128 stands for zero in the data rows.
Some points, each followed by its number:
[100 135 213 138 201 107 169 195 117 122 160 137  70 111 218 119  84 108
 141 108  99  76] 0
[118 141 159  93 147 151 199 171 217 153  86 131 118 158 143 120 138 173
 213 149  80 191] 1
[131 111  52 162 108 121 172   0  68 171 114  87 129 180 144  92 175 197
 143 158 169 194] 2
[142 120 131 124 144 131 145 149 198 153 108 118 130 167 144 139 126 108
 160 124 138 114] 3
[ 95 166 103 134  87 138 188 153 179 154 101 138 129 155 116 120 191 188
 191 175  99 200] 4
[ 71 162 135 177 119 117 192 132  81 121 137 104  77 154 160 118 162 127
 145 153 112 150] 5
[175   6 169 106 112 131  35  81 111  99 124 112 173 107 169 145 140 165
  76 136 122 106] 6
[112 132 135 158 165 134 203 132 138 128 127 103 111 163 158 109 128 112
 140 127 131 146] 7
[198 127  90 138 106 135  97  33  71 160 117  45  98 175 140  67 164 139
 148 175 179 150] 8
[136 108  47 120 105 162 113 132 155  89 124 195 163 104  96 156  71 151
 110  68 166 118] 9
[193 101 113 103 184 133 143  52  67 145 138  75 108 173 138  90 144 125
 172 124 135 177] 10
[147  92 141 128 126 145  76  80 106  95 137 103 161 120 176 147  89 128
  93 112 126 112] 11
[138  47 153 109 111 118 111 114  95  95 121 112 165 113 144 142 156 186
  93 120 104 135] 12
[115 108 100 117  98 140 115 101 125 104 120 117 161 127  94 129 114 142
 109 129 126 136] 13
[113 150 147 118 129 121 146 152 118 127 140 147 111 108 120 131 133 140
 147 129 104 144] 14
[131 152 131 153 136 137 133 140 139 128 123 116 118 127 189 128 109 119
 120 137 154 114] 15
[140 132 107 154 134 114 134 120 123 124 144 139 119 149 106 139 127 111
 126 101 132 125] 16
[162  92 124 141 135 127  69 120 172 108 127 131 118 139 137 145 134  98
 134 115 146  86] 17
[139 124 139 118 152 131 137 139 138 130 134 131 123 123 130 128 117 118
 140 117 124 125] 18
[ 84 135 110 175 141 120 193 176 177 132 125 156 126 138 164 128 123 129
 142 130 146 111] 19
[164 140 127 110 141  98  88 108 101 158 153 150 107 107 124 131 116 105
 146 107 176  78] 20
[ 96 116  54 134  80 106 125 128 159 154 118 132 189 123  88 114 129 172
  93 127 142 134] 21
[130 161 131 135 149 139 172 117  99 135 138 104  89 160 106 107 138  88
 158 131 122 152] 22
[138  97 147 121 121 146  69  76 102  80 129  97 164 115 187 167  88 136
  70 132 115 107] 23
[122  83 163 125 168  77 158 150  63  87 172 162 128  74 132 143  93 166
  94  52  93 109] 24
[157  74 146 118 121 143  38  77  96  70 143  85 178 104 194 161  76 133
  64 132 111 128] 25
[ 51 166 154 191 101  86 145 178 159 130 128 144  97 147 243 143 173 143
 147 153 105  88] 26
[129 145 138 140 138 139 187 123 160 131  99  93 111 176 137 116 149 120
 158 150 105 175] 27
[146  94 142 113 139 102 121 110 115 132 131 131 141 126 153 131 124 157
 124 120 128 124] 28
[145 150 112 143 108 124 100 121 122 131 137 134 118 127 124 146 139 134
 128 129 127 122] 29
[165 202 246  64 109 152  87 187 102 173  22  73 238  29 246 111  66 219
   0 175 105 142] 30
[126  78 146 120 116 155  56  78  87  78 143  84 146 114 191 168 100 124
  67 121 122 113] 31
[120  79 145 159 119 108 128  91 122 131 120  93 145 139 169 124 121 170
 105 144 105 132] 32
[159  87 101  98 161 117 103 140 123  98 146 163 113 106  68 138 126 114
 128  59 132 113] 33
[114 131 125 105 123 113 123 160 135 145 144 164 129  98 115 136 128 159
 167 127 107 135] 34
[ 78 185 144 106 144 119 182 173  31  99 183 150  52 113  93 132 174 131
 164 119  90 152] 35
[153 127 127 106 136 127 101 110 111 125 139 122 128 122 102 134 112 113
 135 115 122 128] 36
[156  99  87 140 117 128 102  88  48  82 143 124 122 130  55 137 162 118
  77  83 135 134] 37
[141 153 124 148 137 142 156 140 136 128 119 133 112 144 130 120 129 120
 141 121 139 134] 38
[149 159 119 108 120 135 137 114 140 140 118 109 113 151  89 122 153 119
 176 145  99 161] 39
[237 160 182  81  60 147  42 162 148 182  56 142 203  45  68 127 109 194
  41 152 106 146] 40
[142 147 190  98 170 131 108 121  69 115 154  90  76 115 140 120 109  82
 130 131 103 117] 41
[152 138 166  90 153 132 102 144 139 133 129 140 136  99 133 143 101 129
 145 117 106 127] 42
[122 145 142 147 101 120  84 141 153 137 127 124  97 133 147 138 147  97
 142 159 132  94] 43
[117  71 126 117 105 162  86  82 149 129 132 176 176 102  71 154 111 124
 107 138 130 119] 44
[ 75 170 232 131 110 105 117 143  35  88 164  84  29 112 193 127 150 109
 130 175  59 103] 45
[127 141 147 145 128 116  93 128 115 115 145 109  76 141 148 127 142  75
 130 142 134  94] 46
[134 141 138 114 136 127 126 147 142 137 136 158 119 113 111 134 128 121
 154 115 127 120] 47
[ 83 152 165 104 137 122 102 163 144 155 106 110 142 110 158 111 126  88
  92 149 115 105] 48
[ 99 159 109 219 198 134 255 128 103 115 148  75  39 221 153  90 133  30
 139 104 170 133] 49
[158 138 123 100 186 131 162 147 136 151 143 156 121 122  83 121 105  91
 159  88 141 130] 50
[128 124 221 121 122 142 135 162 194 130  90  95 127 127 254 137 125 183
 162 190  62 145] 51
[ 99 160 154 130 137 131 155 129  87 115 141 110  72 143 132 109 148 115
 153 146 105 141] 52
[ 95 151 131 150 144 118 167 159 116 125 152 156  97 126 113 124 132 119
 147 114 119 124] 53
[197 154 144   0 149 156 126 182 173 179 127 224 162  57   0 143 106 172
 230  81  75 193] 54
[ 79 165 136 159 117 126 186 142  93 123 153 108  74 151 148 112 159 136
 151 153 100 163] 55
[137 113  57 122 124 154 120 123 155 100 123 177 155  99  82 153  83 155
 114  82 173 127] 56
[152  82  76 144 142 121 106  62 112 169 147 166 176 105 153 141 103 160
 114 112 182 108] 57
[ 56  57  56 107  28 148  83  60 126  68 110  92 250 132  42 121  86 164
  78 131 132 144] 58
[ 89 151  38 138  89 184 133  75 107  84 131 124 156 127 102 145 102 163
 123 136 149 185] 59
[ 84  88  80  92  99 162 138  93 129  80 122 149 227 109  90 164  69 169
 121 112 128 158] 60
[108 153 123 131 153 126 214 156 125 118 133 132  87 154  99 111 150 124
 178 107 111 169] 61
[ 12 124  36 161  41 175 121  47 137  65 125 140 226 133 151 194  49 158
  98 141 155 136] 62
[140 136 100 123 130  97  89 130  91 124 170 159 123 104  86 139 120  99
 130  84 147  94] 63
[101 114  60 145  68 108 116 127 155 148 109 136 202 124  94 101 125 178
 102 138 153 125] 64
[130 121 125 149 146 120 152 142 181 149 114 130 120 166 155 124 130  95
 144 141 133 133] 65
[ 83 141 103 202 146 114 212 196 185 139 130 165 116 157 183 126 137 112
 146 124 154  97] 66
[149 158  98 184 102 111 151 147  75 153 132 138 143 117  58 102 123 112
  44 102 166  96] 67
[115 155 152 103  90 114  78 145 113 132 146 150  90 104 109 139 157 126
 153 151  97 118] 68
[156 152 151 123 121 140 121 122 141 125 110  99 105 141 167 131 138 137
 146 150 123 147] 69
[ 97 169 135 164  89 134 133 146 146 123 125  90  65 187 174 113 201 135
 213 228  85 171] 70
[124 162 156  67 156 147 127 140 120 139 113 108 136 111  99 110 133 102
 111 139 100 166] 71
[ 83 147 110 173 135 116 185 163 157 143 128 135 119 145 164 127 140 124
 125 131 145 106] 72
[128 128 138 107 147 108 139 128  94 118 154 138 103 111  96 127 125 123
 139 100 118 126] 73
[165 131 133 117 171 132 134 176 201 144 108 158 130 144 104 123 111 103
 171  98 139 132] 74
[190 155 165  90  95 149  59 145 138 162  79 143 171  65  91 131 111 165
  76 146 122 129] 75
[139 180  45 155  92 129 165 192 253 173 104 230 127 160  51 150 181 100
 205 118 174 128] 76
[118 152 134  87 123 128 131 149 113 125 138 155 107 104  76 136 151 144
 164 121  91 154] 77
[151 148 111 129 179 144 181 144 150 137 130 145 111 145  95 116 121 100
 161 103 146 152] 78
[115 147 150 144  89 138 121 132 145 127 107  90  90 164 150 122 185 123
 164 198  98 154] 79
[155 120 150  94 153 120 145 107  86 115 144 114  95 135 103 117 127  95
 145 111 118 143] 80
[247  59 114 154 159 212 181 111 192 174  72 151 255 119  33  96  46 169
  38 144 137 176] 81
[114 145 132  98 142 129 137 115 102 141 122 102 127 131 110 113 141 116
 125 144 125 150] 82
[ 72 126 164  89 134 132 157 137 148 158  85  90 182 104 229  95 129 195
  88 175 107 160] 83
[136 142 136  91 102 121 100 144 140 150 127 171 138  89 114 136 139 163
 153 131 119 128] 84
[129 140 158 140 156 124 137 136 126 125 139 109  90 139 165 123 120  98
 134 134 129 112] 85
[115 169 116 126 116 120 143 136  96 126 153 138  78 132  78 119 164 106
 154 124 120 139] 86
[ 95 213 137 121 181 127 161 122   0  96 213 115   0 135  27  83 159  17
 152 103 132 127] 87
[113  78  95 167  91 190 139  55  91 121 119 132 166 194  34 147 181  63
  77 142 166 132] 88
[ 67 162 149 142 123 113 198 164 104 135 141 128 102 123 151 120 163 150
 139 144  91 154] 89
[142 140 117 131 157 137 159 144 140 133 128 138 119 137 111 120 128 115
 144 111 133 140] 90
[106 140 132 136 156 117 171 139  96 123 150 129  88 135 134 110 128  98
 127 111 137 123] 91
New points follow, each followed by the number of its nearest point above by angle.
[165 123 153 104 146  80  74 118 115 172 156 153 132  87 124 127  85 102
 158 102 164  59] 20
[120  83 124 125 120 151 100  96 143 133 128 160 160 114  92 153 116 132
 110 131 126 124] 44
[ 95 165 137  81 147 130 130 112  80 138 126 107 123 124 101 102 154 101
 116 131 119 150] 82
[157  83 104  92 167 103 107 134 119  87 154 174 115 112  69 150 127 110
 122  40 156  92] 33
[153 164 199  73 134 144 123 149  79 155  62  87 187  50 191 107  72 203
   0 154 111 131] 30
[149 150 141 134 119 127 113 131 142 130 121 120 120 140 146 140 129 127
 144 134 124 135] 69
[140 104 121 103 150 114 117 135 126 108 144 145 120 118 109 138 127 123
 129  84 134 109] 33
[119  78 100 169 105 153  91  82 153 135 129 173 147 112  99 143 120 110
  93 145 163  98] 44
[ 80 129 149  88 136 140 153 133 153 160  74  87 184 111 217 100 131 199
 102 174 102 169] 83
[120 125 169 122 124 140 125 135 157 124 107 112 119 124 187 134 125 160
 151 162  99 142] 51
[105 153  54 133  88 178 124  76 116  92 126 124 141 133 107 142 101 147
 121 133 155 171] 59
[172  84 116 121 150 121  65 118 163 103 123 138 112 148 134 143 144  88
 134 103 165  87] 17
[102 144  80 172  78 106 187  70 120 163 106  95 121 181 143 112 185 196
 157 142 140 178] 2
[102 128 133 123 116 107 131 149 140 143 134 149 134 112 132 136 136 147
 144 130 115 127] 34
[104 119 196 128 125 134 143 158 187 113  93  77 117 139 255 146 130 176
 137 193  72 148] 51
[255  87 119 255  86 111 152 242  10 187 111 118 241  70  65  51 102 217
   0  98 199  24] 67
[142 104 115 114 148 119 115 135 125 109 145 148 124 114  99 140 127 113
 122  84 142 110] 33
[104 151 133 166 120 104 127 150 168 132 127 127 116 140 185 142 148 128
 131 157 119 104] 26
[165  85 115  78 161 104 101 139 100  86 150 169 108  91  64 141 121 115
 124  54 151  82] 33
[141 189  95 141 126 139 107 149 136 142 116 138 129 135 109 112 135  71
  78 119 184 110] 67
[142 173 182 110  93 135 101 162 121 151  65  94 191  84 211 116  84 180
  36 169 116 127] 30
[129 140 141 136 126 127 100 110 109 120 141  91  78 150 150 117 151  84
 133 154 134 107] 46
[182  80 119 130 150 125  47 116 174  94 123 131 104 146 138 145 136  78
 121 105 148  81] 17
[164  94 115 142 129 121  68 118 168 113 124 124 102 141 136 137 145  97
 126 105 166  88] 17
[ 93 152 133  91 143 125 125 178 178 163 103 151 178  95 136 123 120 118
 107 141 129 123] 48
[112 139 189 133 156 118 151 195 145 130 146 154 101 112 173 121 116 112
 147 110 118  99] 0
[123 126 166 135 126 132 143 141 177 124 108 119 136 132 202 130 122 152
 147 158  97 135] 51
[125 126 163 133 154 123 149 145 141 127 139 130 111 118 166 121 115 119
 129 128 111 111] 0
[202 165 165 127 103 159  92 111 163 144  96  88  80 172 191 136 145 147
 174 184 116 157] 69
[127 148 139 142 154 124 148 160 120 126 144 144 113 107 151 129 101 112
 117 107 145  95] 0
[168 159 156 106 117 150 128 124 169 135 108  81 111 160 176 137 144 141
 173 153 127 173] 69
[102 134 125 138 172 109 166 141  90 127 148 134  89 122 131 109 127  93
 134 100 140 122] 91
[116  29 123 106  74 184  70  68 161 126 133 191 198  74  61 193  99 147
  94 136 114 131] 44
[144 121 147 119 150 119 141 109  97 117 134 103  87 139 101 121 130 113
 136 108 114 143] 80
[ 88 132 113 158 175  99 204 146  64 122 159 116  71 139 143 110 132  88
 111  76 147 112] 91
[140 128 144 112 149 126 136 117  98 116 143 109 102 137 106 120 128 110
 145 112 117 139] 80
[119 138 128 138 161 115 164 139  96 120 146 117  95 134 131 109 128  96
 127 110 135 128] 91
[152 101 109 104 152 111 108 127 108 103 150 147 117 127  83 146 123 112
 128  72 142 112] 33
[185  59 128 127 144 131  63  93 163  81 122 108 100 154 163 163 137  93
 117  97 156  85] 17
[ 73 136 136 133 194 129 200 143  70 119 173 127  81 128 143 109 126 102
 124  94 154 119] 91
[138 119 141 110 144 124 143 111 102 116 138 106  97 141 104 121 130 114
 136 116 117 144] 80
[ 92 153 143 109 153 116 113 161 118 144 135 127 134 103 142 117 124  73
  91 130 143  89] 48
[130  52 121 124  77 166  75  82 138 121 125 186 189 111  73 173 135 112
  97 151 150 106] 44
[189  76 126 149 155 128  36  90 172  95 114 102  88 162 152 142 133  63
 113 103 177  79] 17
[119  60 128 115  92 164  75  81 148 131 126 185 172  98  67 158 120 115
 113 143 128 116] 44
[122 136 134 134 146 141 170 125 148 129 113 104 117 157 130 118 138 122
 152 136 119 157] 27
[111 139 148 139 168 117 151 160 134 128 138 137 115 121 167 119 114 119
 143 117 127 100] 0
[174 193 133  86 109 156 147 108 145 148 109 113  98 162  23 129 158 117
 216 147  99 208] 39
[136 145 136 113 133 123 114 150 145 143 141 153 106 116 100 135 132 115
 164 126 115 127] 47
[123 143 154 133 154 147 185 133 149 139 101  84 120 173 127 108 147 129
 170 154  95 177] 27
[172 125 131 109 138  89  61 109 101 167 160 157 113  95 124 131 112  92
 145 102 171  64] 20
[144 182   0  98  98 145  54 129 201 214  98 177 158 159   3 111 204  33
 126 134 255 107] 76
